Rotation paths and how fast each direction turns (degrees a step)
Each turn is a multiple of 5 degrees from 10 to 175, or 0.
Each row of a path follows its step; steps can be skipped.

step 0: [  9  -9  -1   0  15  12 -19  -2  10  11 -11  11   8  -2   0   2   4 -13
  -5 -18 -11 -12   9 -18 -21  16  -7   1   6  -2  10 -16   2   1   6  25
 -13   0  -9   9  -6   6  -9   3   3   1  15  -1  -2   5   0 -17   9   4
   2 -14  -2 -15  -1   0   2  -2   4  10 -10]
step 1: [  1  -2   2  16  13   7   4  -7  -3   0   4   2   7  -6 -21  18  -7  -2
  -3  -5   8  13  -1  -1   4  -9  22   6 -12  22  -3  -1  -5  -1   8 -11
   2  -6 -13   9  -1   1  23 -22   3  -2   1  -1   4  11   6  -8 -10  -1
 -13  -1  11   9 -13   1  -9 -18   8  11  10]
step 3: [  3   7  11  -3  11 -17  -2   0  -6   7  15   0  -1   2  11   9 -12   4
  -3  -3   1  -5   4  10   4 -10  -7  -6  -2  -7   2  -3  13  -5 -13   1
  -2  15  12   5  16   0  -4  -6  20   7   7   5   8   5  18  16  -8  -2
 -12   5 -17  18  16   1 -29  -2 -13   2   4]
step 6: [ -3  13  13  -9   0  -8   9  -9  -4   7   2  22   1   2  12  -6  -1 -13
 -13  -5  -7  15 -10   5  -6  16  14   0 -19 -10   6   7 -16   2  -8   6
  -4  -7  -9  -1  -6 -22  18  11 -12  10  -7   3   4   2 -21  -5   3  -1
  17  -1   4 -14   2   9  -3   6  -3   2 -10]
step 7: [  8 -12  21  12   7  14 -10  -5   3  10  13  -2   9   7   1 -11  -8   7
  11  15  -8   2   0 -11  10   7   4   2   2   1  -2 -13 -13  15  -9  -6
  18   0  -1  -9   6  13  -6   4  -4  -4  -2   3  10  16  -7  23   8  -3
 -12  -5   3   2 -23 -18   5  -2  -9  -8  -6]
step 8: [  1  10  -8  -4  17  15 -10  13  -5   8   3   3   6  -6 -12 -11  15 -13
 -17 -11 -15  -8  13 -10   8   6   5 -10   0  -8  -7   1  30  -5  14   9
   6   6   0   0   2   2  -1   4  -5   4  14  16  -7  -7   6  12   2   0
   9  -1   6  -5  -1  -1   7 -17  14  15  -8]
step 9: [ -4 -11   4  15  15  -6 -11  -7  10  -6  -5   7  -5  19   6  -2   8  -2
  -9  -3   4   1  24  -4  -2  -5  13   8  -3  15  -7   3  -4 -18  13  -9
  -9   2  -3   4 -10  10  -6  -5   5  -4  -8  -8  -8  14  -5 -15 -18  12
 -14  -7   5  27   4  -3  -5  -1  -4   7  14]
step 10: [ 10   1   0  -9  -1  11  -1   6  17  -6  -8   3  -5   7   0  29  -4 -13
   5   1  -3  -3 -10  -1   7  -4  -6  -8 -11  18 -10  16 -14   0  13   4
   6  -6  10   1   4  -2   0   4  16   6   2   1   4 -11  14  -1   2  12
 -11  11   1 -19   4   7  -9  23  22   6  -8]
step 11: [-13   7   8   8  -4  -2   7   0 -10   1   5 -11   4 -29  -2   4 -11 -17
   3   2   7  16  -5  19 -12  -5   0   8  -4  -1  11   6   2  -5 -12  17
   1   7  17  -2   8 -16 -13  11   8  -8   5   1  -5   3   5   3   1  -2
 -20  -5 -12  22  -5  -8  -9   2  -2   1  16]
step 12: [  3  12  -7 -11   2   8  12  11  11   1  -5  -4  -6  -8  -6  18   0   5
 -11  -2   0 -19   7  -6 -12  -6  -8   8   1 -22  23  -8  -6   9   2  11
   4   3 -17 -19  -4  13   6   5  -4  -3  -3 -17  18   3   4   6  -4   6
  14 -12  -1  -9  12  -2 -13   2 -19  -1  -1]
Directions:
[ 1 -4 -3 -3  0  2 -5 -2  3 -3 -2 -2 -2 -1  1 -1  1 -2 -2 -1  1 -5  2  3
 -4  1  1  0  2 -1 -2  3  2  2  1 -2 -7 -2  3  6 -3 -1  3 -6 -2 -1 -2 -3
  1  1  0  4  3  4  4 -2  1  1 -3 -1 -2 -4  1  2  1] : 85
[-2  2  1 -3  1 -2  0  1  1 -3 -1  1  3  2 -1  2 -2 -5  2 -4  6 -6  0 -3
 -1 -1  3  2  0  1  0  0  4 -3 -5 -4  4 -3  4  2  2  3  1  0 -5 -5 -2  1
 -1  0  0  0  2 -5  0 -1 -2  0  0  4  3  2  0 -5 -2] : 0

step 2: [ -2  -9   9  -6 -16   2   4 -12  11  11  11 -16   5  21   9   1  12   6
  -5 -13  -1  17   1 -17   1   3  -4  16   0  19  -1  12  -3  -9   6  -8
   9  -6 -32   8   7   0  -6  15  12  -6 -28  -2   4   2   3  12  11  -7
  -7  13   2 -12   8  -3  -2 -12  10   4  -3]
step 3: [ 16  12  -1  -2   0  21  -6  10 -11   2 -14  -2 -12   1   2 -14  11  -3
 -15   5  13  15 -10   0   0  -4   7  -8   9 -19  23  12  -8  -3  19   5
  -2  -3 -15   8   9   5  11   9  -3  -3  17  17  -3 -13   0  -5 -16   0
  24 -16  -8   4  -1   3  -2  10  10   5   1]
step 5: [ -8  16   6   1 -13   8   7  15   4  10  -5 -15  -2   8  -6   8  -9   7
 -11  -5  -1   2  11  12 -13  -1   8  -9 -18  12   8  11  -6   3  -5   7
  26   0  -7   3  -6  -9   6  16  16   2 -12  -2 -19  14  -7 -13  18 -14
 -13  -1  -5 -21   6   6   8 -21   4   0   6]
step 6: [  0  -1 -13  -4  15  20 -15  -3   0  -1   3   8 -12  -1  17  -1   2  -3
  -2  15  -2  29 -12 -11   7  -2   1   6  13   4  13  -1   2 -10   2 -10
   6 -22  19   4   1   2  -8   5  -8 -18   3   3 -11   7   8 -10  -7  10
   9 -12 -27  -8 -16  -3  14   4 -11   0  12]
step 7: [ -4  10 -10   5  11   7  26   6  10  15  -2  10  -5   2 -15   0  -5   1
   2   8   6  -6  -8   3  10   6   4  20  11 -19 -15  -3   4   6   2   7
  -8  15  -8   6   6   5  -6  -9  12  14  -6 -23  16  -7  -8 -16  24  10
   4  -6  -3  12   4 -16   8  -2 -14  12  10]
step 8: [  6  -1   2 -12  -2 -11 -10   0  16   5  -7   0   3   2   6   0  -3   0
 -18   3  10 -13  12  -3  -6  -9 -13   0 -28 -15  17  -8   1   7 -26 -18
   5  -6   1  22   2  -9   8  -5  -8  -2   5   8  -9  12   0 -22  21  -3
 -13  11   5 -11  13  15  -1  -2   1   9   4]
step 9: [  6   2  -2   7 -17   2  -3  -3   2  18  -3   9 -12  -3   4 -10  -2 -27
  22   4   0  -3  -5 -21  11   7   2   1  16  13  13   4 -15  -9 -10   0
  14   1  18 -10  -3   2 -19  23  -7  -1  11   6 -11  18   1   3  -4  23
  -4  10  -4  13  -3  -8   2  -1  -5   3   4]
step 10: [-15  -3   4 -12  14  -1   8  -9  -8   5 -22  14   5  -3   1   1  16   6
 -18   4 -11   4 -17  -2   1 -11  10  -4  -8 -16 -13   9   4  -5   9  -1
 -12   9   2 -14  -5   2 -32 -17   9  22   1   5   8   8 -12 -10   8  -1
  -3  -5   4  18  -7   0  -4 -17   1   6   3]
step 11: [  8  -2  15 -14   2 -23  -5 -17   6  -2   9  -8   2   1 -14  -3  -1   1
   9   6   6 -20  -5 -22  -7 -17 -10  14 -26   3  10   7  24  -7  -3  18
  -2   2  -6   9  10  -1  14   1  -9 -13  -5   0  -7   1  15 -11   0   1
   2   0  -4  -5   0  -6   3 -15  -4  14 -18]
step 12: [  4   7 -18   0 -12   6  -4  -1   1  14  -5  -6  22   6  13   3   7 -13
   1 -11   2  -7 -18  13   9   6  14   2  23  -1  23   7   8 -24 -18  -2
  11  13 -11  -8   0   8   5  14  -1   1   7   9  16  13 -10   6 -12   4
   2  14  -1  -2  -4  10   1   6  -9  -3 -17]
Directions:
[ 0  1 -5 -2  0  2 -6 -1 -5  1 -6 -3 -1  2 -2  2  2 -2 -3  0 -1  0 -1  0
 -4  2 -1  4 -3 -2 -1 -5  0  2  3  0  1  3 -5 -2 -1 -2  0  2  2  1 -1 -6
 -1  1 -2 -3  0 -2 -4  3  0  2  1 -1 -5 -1  2 -6  2] : 140
[ 0 -1  0  0  4  0  6 -5 -5 -2 -5  0 -4  2 -2  2  3  0  5 -2  3  1  1  4
  2 -1 -5 -1  4 -1  4  1 -1  3 -2  1 -7  1  1  0 -5  1  1 -2  3 -2  1  2
  2 -1 -1  1  1  0 -2 -3 -1  3 -2 -1  0 -4 -2 -2  3] : 115
[-6  1  5  0  0  1 -4  0  2 -1  3  0  0 -1  1  1  2 -3 -1 -1 -1  1  1  0
 -5 -1  0  0  2  7 -3 -1  2  0  3  4 -3  0  3 -1 -6 -6 -4  0  3  3  2 -1
 -4  3  0 -1 -3  4  1 -3  2 -1 -1  4  1 -6 -1 -1  4] : 80
